In the data rows, 50 means zero.
Here are some points:
[91,45,56,55,39,57,42,42,49,42,41,42]
[45,47,45,55,43,50,43,74,42,56,48,52]
[45,44,49,48,43,45,57,74,39,50,47,59]
[57,59,41,51,38,35,51,65,58,40,53,53]
[45,43,76,46,42,43,47,56,45,57,46,55]
[40,38,48,40,36,42,48,99,42,50,49,48]
[57,53,39,55,35,34,55,66,55,38,53,60]
[53,72,39,44,37,34,57,45,55,40,63,62]
[52,44,80,76,50,54,45,36,45,37,43,38]
[46,46,47,56,50,46,47,62,42,61,48,50]
[48,44,44,35,57,56,58,38,55,65,62,38]
[49,72,42,43,52,35,48,42,64,39,45,69]
[43,45,43,67,54,45,57,44,45,67,49,40]
[59,44,83,52,43,79,40,38,45,38,41,40]
[70,39,36,40,39,60,52,45,56,55,65,44]
[65,42,69,49,53,77,43,38,44,36,40,44]
[40,44,59,40,39,46,46,69,37,64,44,74]
[54,56,40,41,45,38,55,41,68,44,52,65]
[40,42,42,59,47,48,67,60,43,52,52,47]
[42,42,41,56,50,50,64,56,46,54,53,46]
[58,77,48,40,42,34,44,38,56,40,49,73]
[42,44,99,43,40,68,47,41,43,43,42,42]
[47,41,70,52,73,60,43,41,45,47,45,36]
[43,46,52,49,44,46,52,67,42,56,51,52]
[64,64,41,44,44,36,47,43,59,40,50,69]
[92,48,38,38,51,36,43,37,51,41,45,78]
[52,59,41,42,44,35,56,40,71,41,50,69]
[47,44,53,49,44,47,49,51,49,57,51,60]
[43,41,56,50,56,54,49,54,41,51,46,58]
[41,43,63,40,56,51,48,52,43,61,46,57]
[53,54,39,48,47,45,47,46,58,42,61,60]
[61,42,35,38,52,68,54,46,61,51,49,44]
[44,46,55,54,51,45,46,44,44,56,43,75]
[56,56,44,51,40,36,50,64,56,42,51,54]
[67,40,41,44,40,62,50,44,55,52,61,44]
[39,44,50,48,44,41,81,47,45,56,57,46]
[52,47,74,54,48,72,41,42,49,39,38,44]
[61,49,46,48,43,47,50,47,41,60,44,65]
[56,48,41,58,42,66,50,61,50,41,47,40]
[43,42,84,47,42,41,46,53,41,57,44,58]
[41,40,96,53,43,41,44,52,42,47,50,51]
[99,37,38,38,42,51,54,39,60,47,54,40]
[62,44,40,67,49,51,39,51,44,36,48,68]
[73,47,52,58,50,65,43,43,47,37,39,47]
[58,49,47,63,44,76,42,39,50,42,45,45]
[52,54,41,39,50,50,54,41,58,65,56,39]
[47,50,43,68,59,81,43,39,51,36,43,40]
[40,44,42,45,59,48,47,63,42,71,48,53]
[45,45,48,56,47,58,53,52,45,54,43,54]
[39,40,45,48,42,40,49,99,40,53,43,48]
40 more points follow, each with its number after it:
[42,48,37,61,43,41,50,66,46,48,61,58] 0
[55,48,36,37,50,53,49,45,67,58,56,48] 1
[58,45,43,72,44,66,42,52,52,37,46,42] 2
[48,64,38,52,61,36,57,51,56,41,55,42] 3
[51,57,71,45,48,65,42,45,49,41,44,41] 4
[86,45,56,55,38,54,49,42,50,42,41,42] 5
[55,68,45,41,42,38,50,43,64,42,55,58] 6
[56,44,36,39,53,59,44,43,61,59,56,50] 7
[85,40,34,33,49,57,51,40,63,45,62,40] 8
[39,41,79,42,38,44,58,52,40,68,49,51] 9
[51,45,48,42,43,52,49,58,41,57,48,66] 10
[39,42,60,55,47,39,66,46,42,67,53,44] 11
[49,42,42,60,42,43,53,73,44,54,44,53] 12
[42,49,38,53,46,45,47,80,42,57,48,55] 13
[50,46,52,71,61,68,44,36,52,40,41,39] 14
[48,46,44,44,42,54,48,64,42,58,46,63] 15
[59,43,48,47,44,48,45,58,42,56,55,54] 16
[56,44,35,39,54,59,48,44,60,58,57,48] 17
[41,47,57,43,47,50,57,53,41,51,48,64] 18
[40,45,46,44,56,43,59,67,42,50,53,55] 19
[53,44,37,40,56,57,48,45,58,58,55,49] 20
[50,57,41,43,46,36,57,41,67,46,50,66] 21
[39,44,37,48,66,43,69,47,48,67,49,43] 22
[52,40,70,58,54,67,42,41,53,41,42,40] 23
[54,39,38,45,68,62,47,39,58,59,54,37] 24
[42,44,35,50,46,49,53,80,44,55,48,54] 25
[47,42,73,49,78,63,42,37,46,44,44,34] 26
[48,94,47,34,51,37,40,40,57,43,45,66] 27
[56,66,48,35,55,36,46,40,63,45,52,58] 28
[52,45,50,44,81,76,41,40,51,38,40,44] 29
[63,43,63,46,53,75,45,39,47,40,42,44] 30
[80,41,34,34,50,57,51,41,64,48,61,40] 31
[49,51,43,67,68,75,41,37,51,40,40,39] 32
[62,47,39,38,47,61,55,46,59,50,54,42] 33
[53,60,34,57,51,35,47,57,54,43,52,57] 34
[58,48,53,55,50,64,45,48,50,42,41,47] 35
[41,50,36,53,45,43,45,85,42,57,48,54] 36
[42,41,38,61,43,41,55,79,43,56,45,55] 37
[41,50,61,42,54,41,42,52,43,69,47,57] 38
[53,59,34,58,52,35,46,58,52,44,51,57] 39
Which of these numbered points is nearest to each point below, ignoring the direction in which the first points spread most? Its number follows each.
[41,51,66,40,54,41,40,50,42,70,47,58] > 38
[61,45,38,39,49,54,50,50,50,56,62,46] > 17
[51,39,50,40,43,69,51,41,53,56,65,43] > 17
[60,42,37,37,59,62,44,45,60,52,57,46] > 17
[53,73,46,41,41,36,50,43,65,40,53,60] > 6
[39,41,60,60,48,44,66,42,43,65,52,40] > 11
[41,52,63,43,52,42,41,50,43,67,48,58] > 38
[45,44,78,51,42,46,46,52,43,54,43,55] > 18
[50,53,37,48,48,37,49,54,56,44,62,61] > 23
[48,40,74,50,77,63,42,37,46,44,45,33] > 26
[50,68,47,42,42,37,56,44,61,43,54,57] > 6
[39,42,67,41,55,50,50,50,40,60,48,59] > 18
[72,53,43,44,45,38,44,43,61,40,59,58] > 23
[41,42,42,47,67,40,66,56,43,66,49,41] > 22
[50,72,46,41,54,35,42,43,63,42,53,59] > 28
[40,50,65,42,53,40,45,49,42,70,48,55] > 38
[48,50,73,67,49,70,40,39,45,37,39,42] > 34
[41,45,39,50,64,46,53,53,46,67,52,44] > 22
[38,40,81,39,37,44,60,51,40,71,49,50] > 9
[50,61,79,45,50,67,39,43,47,40,38,41] > 4
[41,43,46,52,44,51,48,73,42,57,48,55] > 13
[43,48,32,65,76,46,37,64,46,41,52,49] > 39
[48,92,51,44,49,34,37,41,47,42,50,66] > 27
[56,38,35,42,41,55,55,58,57,49,68,47] > 33
[62,47,61,86,42,59,41,37,44,41,45,36] > 2
[36,40,58,57,43,41,70,47,43,75,51,40] > 11
